500 stands for zero in the data rows.
Some points, one per row:
[374 637 524 511 368 520 449 603]
[528 573 634 498 475 494 554 591]
[425 473 397 356 471 557 479 663]
[594 475 414 226 587 637 623 613]
[502 378 198 711 563 319 627 504]
[341 533 796 595 403 554 446 314]
[607 528 533 553 552 453 589 473]
[500 537 520 572 587 294 537 439]
[393 429 380 824 456 665 473 180]
[516 550 517 666 442 353 427 488]
[309 605 613 552 356 679 378 628]
[417 533 588 503 448 471 397 641]
[362 358 431 700 549 742 339 257]
[735 597 493 395 530 247 644 702]
[452 429 391 389 551 526 636 482]
[417 473 533 720 486 582 379 364]
[546 468 363 347 668 421 494 540]
[396 487 590 588 471 574 410 334]
Here are 10 more points, each followed by its number:
[368 485 376 447 464 715 394 644] 0
[377 490 445 642 421 860 422 476] 1
[520 495 552 652 460 325 518 347] 2
[393 435 536 518 491 545 452 430] 3
[489 557 672 477 523 373 432 480] 4
[677 537 500 360 532 461 582 556] 5
[522 458 413 461 495 478 439 476] 6
[515 475 536 679 513 393 506 410] 7
[603 584 582 322 615 608 523 467] 8
[381 412 481 438 537 598 514 475] 9
Which of these numbered points is nearest to each point below, looking only along the 2 directions in which the first points spread most? Its number follows each.
[456 484 460 667 455 398 413 392] > 7
[571 591 599 413 433 362 494 561] > 8
[457 460 560 413 477 687 487 334] > 3
[485 523 593 515 454 420 468 576] > 4
[553 461 698 330 552 482 436 394] > 4
[664 459 369 336 679 564 557 669] > 5
[393 418 426 547 477 535 496 419] > 7
[446 418 484 795 515  98 427 297] > 7
[583 416 550 351 589 710 608 561] > 8
[417 361 379 504 555 524 488 495] > 2
[506 411 610 477 520 632 463 482] > 0
[611 578 504 397 596 166 546 687] > 5
[394 373 401 446 538 601 449 463] > 2
[537 578 656 352 448 586 594 449] > 4
[552 457 426 516 576 474 478 497] > 6
[368 472 423 559 504 589 396 472] > 3
[495 500 372 708 590 490 505 466] > 2
[431 464 431 553 441 560 421 746] > 4
[235 453 548 698 429 792 323 287] > 1
[233 575 582 770 332 440 217 397] > 1
[339 553 493 679 374 669 347 463] > 1
[436 574 541 734 461 455 416 448] > 3
[512 464 554 410 588 681 542 421] > 9
[769 462 263 307 685 353 663 752] > 5
[502 451 515 621 574 419 501 307] > 7
[442 478 313 629 552 274 498 658] > 6
[391 480 486 369 498 787 458 515] > 0
[437 498 508 590 485 400 492 496] > 9
[425 472 524 502 420 481 437 500] > 0
